In the data rows, 500 means zero.
Here are some points, one per row:
404 567 320 556 515 474 394 436 239 470 845 377 552 543
524 311 582 392 603 496 446 562 389 568 513 486 373 416
499 532 522 660 445 731 549 331 567 486 494 509 571 472
400 722 426 637 576 584 506 405 529 401 528 470 594 411
444 600 446 389 415 481 394 398 479 563 499 568 443 426
459 560 426 532 461 811 608 336 599 450 689 558 513 554
531 696 603 306 509 762 448 459 652 627 196 611 490 710
438 421 370 578 478 370 420 461 506 306 585 638 594 516
451 444 500 369 404 584 421 549 511 640 528 745 749 382
465 611 258 519 726 719 597 442 618 482 477 590 477 734
645 676 479 669 506 677 603 496 634 555 429 465 517 729
539 606 425 377 560 681 496 382 541 386 524 620 477 530
433 425 711 529 472 547 511 553 399 455 425 606 657 577
498 500 568 524 515 615 535 380 495 416 498 659 433 454
601 377 504 390 399 303 669 469 433 695 402 600 478 392
570 342 609 444 526 290 542 447 650 482 290 583 450 507
595 516 580 473 465 297 495 541 507 599 427 275 432 493
365 381 478 384 451 211 557 438 502 482 654 350 301 163
628 505 661 546 321 496 472 600 666 410 544 612 621 542
415 722 380 547 486 677 590 507 584 425 381 503 535 583
380 702 439 548 418 737 657 551 513 498 534 210 553 721
510 533 544 327 706 305 413 508 481 498 517 477 619 464
485 546 382 564 446 384 396 388 503 388 669 544 638 486
620 190 425 425 558 554 421 639 541 494 351 452 298 352
441 530 557 519 583 510 444 506 768 567 428 598 661 409
417 440 383 611 577 371 363 611 405 404 840 617 666 548
311 566 418 476 495 802 532 475 712 446 415 402 505 465
193 610 584 710 441 679 464 399  84 541 704 544 532 659
488 454 334 485 305 297 418 579 366 798 317 478 417 328
570 422 571 424 421 320 430 509 243 601 320 554 414 281
681 466 646 481 565 383 693 334 549 657 391 348 318 339
512 367 970 624 499 465 324 458 508 461 565 490 621 336
531 410 677 341 550 400 581 458 498 547 266 471 327 323
451 613 636 509 579 670 610 497 487 413 614 490 481 506
499 438 361 232 533 465 392 613 387 509 587 601 638 433
391 490 437 549 499 432 666 479 479 438 562 765 700 535
515 439 420 666 407 517 434 572 375 422 295 444 466 582
550 587 511 496 513 577 776 526 560 493 327 158 310 421
468 482 599 500 500 498 321 545 406 542 559 728 603 555
510 380 522 651 509 433 477 442 597 416 570 569 690 451
459 417 208 696 359 243 463 509 395 329 582 650 556 516
464 564 510 559 553 737 605 366 586 481 646 416 526 549
427 374 488 467 508 429 517 612 464 443 606 713 620 424
229 432 523 568 406 546 333 582 421 470 626 478 690 545
516 526 751 646 470 434 516 481 517 437 471 435 530 606
460 700 436 527 526 892 473 418 679 417 560 482 473 443
561 621 521 594 472 672 749 570 457 519 503 545 573 493
525 551 526 650 544 738 590 441 678 638 475 544 566 614
488 660 523 739 564 734 528 427 329 546 472 539 516 652
536 512 467 472 552 465 464 594 563 571 328 374 359 378
442 509 602 520 608 588 617 444 523 582 319 308 313 457
579 506 592 379 454 368 726 844 463 690 218 387 292 307
568 446 556 115 463 465 537 490 457 682 333 338 282 379
429 423 562 503 612   0 365 461 553 552 430 592 381 509
442 580 503 619 448 591 614 456 530 402 487 447 487 566
610 399 391 471 416 289 484 413 543 514 488 385 100 409
453 470 583 613 626 439 441 557 534 535 482 621 568 676
637 523 481 576 424 312 352 343 585 618 358 334 360 453
468 502 561 656 396 366 455 312 439 550 421 694 782 304
690 516 297 484 490 296 498 724 831 498 307 420 345 374
496 564 371 557 628 497 409 627 578 385 685 595 505 611
747 458 544 730 518 637 600 668 431 428 472 584 771 394
420 618 585 461 238 786 542 408 689 399 524 533 470 717
618 458 540 487 475 358 469 455 496 571 659 313 320 337
455 614 535 455 436 313 280 418 225 571 644 749 609 704
453 413 337 744 382 556 483 733 562 419 528 580 621 626
280 735 633 502 736 586 589 443 412 433 581  44 520 326
509 448 590 586 439 493 479 539 307 496 398 565 607 554
557 409 624 569 506 353 545 740 418 553 456 257 368 350
552 610 549 420 512 663 554 295 427 483 449 438 537 520
567 155 746 396 588 555 448 455 589 644 473 460 335 435
These points spread out most along one direction. How far along it is each point below, from 0 to 99? The average is 50, and the first point in the table lies past the average.
357 687 436 478 589 554 569 418 639 447 433 481 491 800 65
509 612 541 303 554 613 463 340 504 457 505 516 631 679 63
662 451 421 544 540 295 529 483 692 570 347 272 323 382 24
336 723 557 527 508 234 417 526 495 486 772 289 662 558 56
509 524 433 510 408 376 325 551 466 445 497 614 499 486 48
392 638 636 556 546 761 566 662 518 322 999 548 485 604 79
403 549 451 450 546 947 443 568 313 488 600 682 651 524 78
548 235 408 507 485 335 434 807 446 455 761 649 641 668 54
253 807 429 390 472 722 643 380 558 481 760 557 636 739 84
677 427 565 320 568 374 966 429 688 551 290 578 259 470 26
477 218 535 551 385 597 425 544 296 455 404 478 560 546 50
803 374 536 448 664 305 583 364 609 725 337 304 243 248 11
583 695 467 450 473 624 529 380 620 473 426 452 549 559 58
497 443 480 724 488 393 465 583 486 483 513 605 629 517 55
455 554 753 595 480 427 332 632 401 415 402 569 611 458 50
619 421 474 471 423 384 563 523 494 638 286 237 198 525 23
535 653 596 513 536 465 706 409 276 500 630 478 522 742 61
531 398 553 563 461 430 527 658 500 445 616 431 679 280 46
524 531 552 396 534 468 642 513 447 578 392 482 331 495 38
797 452 506 454 518 296 507 484 440 558 377 496 351 290 23
522 454 443 489 590 393 479 715 931 490 474 521 319 223 31
649 267 536 358 635 430 422 665 529 473 427 370 414 486 30
400 549 413 233 540 708 556 367 565 447 688 572 644 584 69
421 442 417 430 368 575 406 483 796 415 493 481 507 540 54
477 424 522 285 438 298 487 503 500 496 394 580 441 460 33
286 522 632 337 525 778 624 157 541 543 655 563 520 631 70
369 543 611 585 364 607 511 332 608 376 550 277 643 631 65
486 523 522 454 463 314 609 339 515 618 464 256 299 387 29
482 399 181 604 522 424 375 817 316 403 524 734 678 483 58
759 448 471 422 547 491 606 364 463 575 485 454 312 466 36
493 534 445 521 494 418 400 724 332 473 479 588 625 618 55
476 732  44 539 485 744 485 384 527 521 427 516 575 644 73
582 667 493 301 495 248 532 234 176 565 429 336 342 329 27
465 672 422 444 427 748 627 500 629 430 450 544 629 462 65
595 428 444 376 543 172 312 556 568 600 327 527 425 436 24
479 653 379 452 423 658 677 408 555 448 476 428 479 898 68
597 446 753 338 441 342 638 547 499 505 411 448 317 341 24
465 589 554 719 592 698 514 396 497 434 633 475 599 623 73
502 206 450 432 441 595 396 565 515 406 568 570 595  91 42
772 422 669 396 510 442 505 268 444 620 271 383 383 333 24
318 398 503 560 621 301 539 457 420 465 499 555 422 528 45
534 502 586 515 545 487 418 515 492 603 420 402 148 629 37
631 396 399 518 545 234 426 470 524 620 348 309 298 418 21
497 453 348 445 590 421 630 589 464 510 600 694 635 359 51
398 507 474 169 508 382 475 562 391 442 409 494 607 380 39
433 652 436 410 527 999 427 438 648 347 513 543 497 767 81
442 576 579 415 420 610 528 323 459 453 515 472 280 515 50
332 344 522 510 585 690 545 540 501 392 590 576 572 650 67
483 456 535 476 605 233 465 571 474 510 597 394 351 212 27
560 347 552 528 467 387 387 604 471 473 552 608 582 630 50
448 459 589 583 480 427 377 521 376 513 745 713 618 578 62
442 443 428 538 315 526 383 503 484 349 482 531 688 556 61
503 470 446 422 497 449 317 548 432 578 387 642 378 575 43
519 538 323 626 455 726 382 549 463 492 438 820 600 564 71
400 387 430 560 528 386 227 578 365 451 381 539 659 743 56
656 387 544 758 586 405 621 653 498 680 371 368 504 386 34
403 461 471 472 528 386 513 533 643 545 473 234 308 496 35
637 490 450 702 408 494 430 597 384 421 596 678 782 587 68
616 541 526 520 417 941 640 545 517 523 491 371 477 599 64
435 491 228 588 568 264 184 716 459 432 736 631 694 533 59
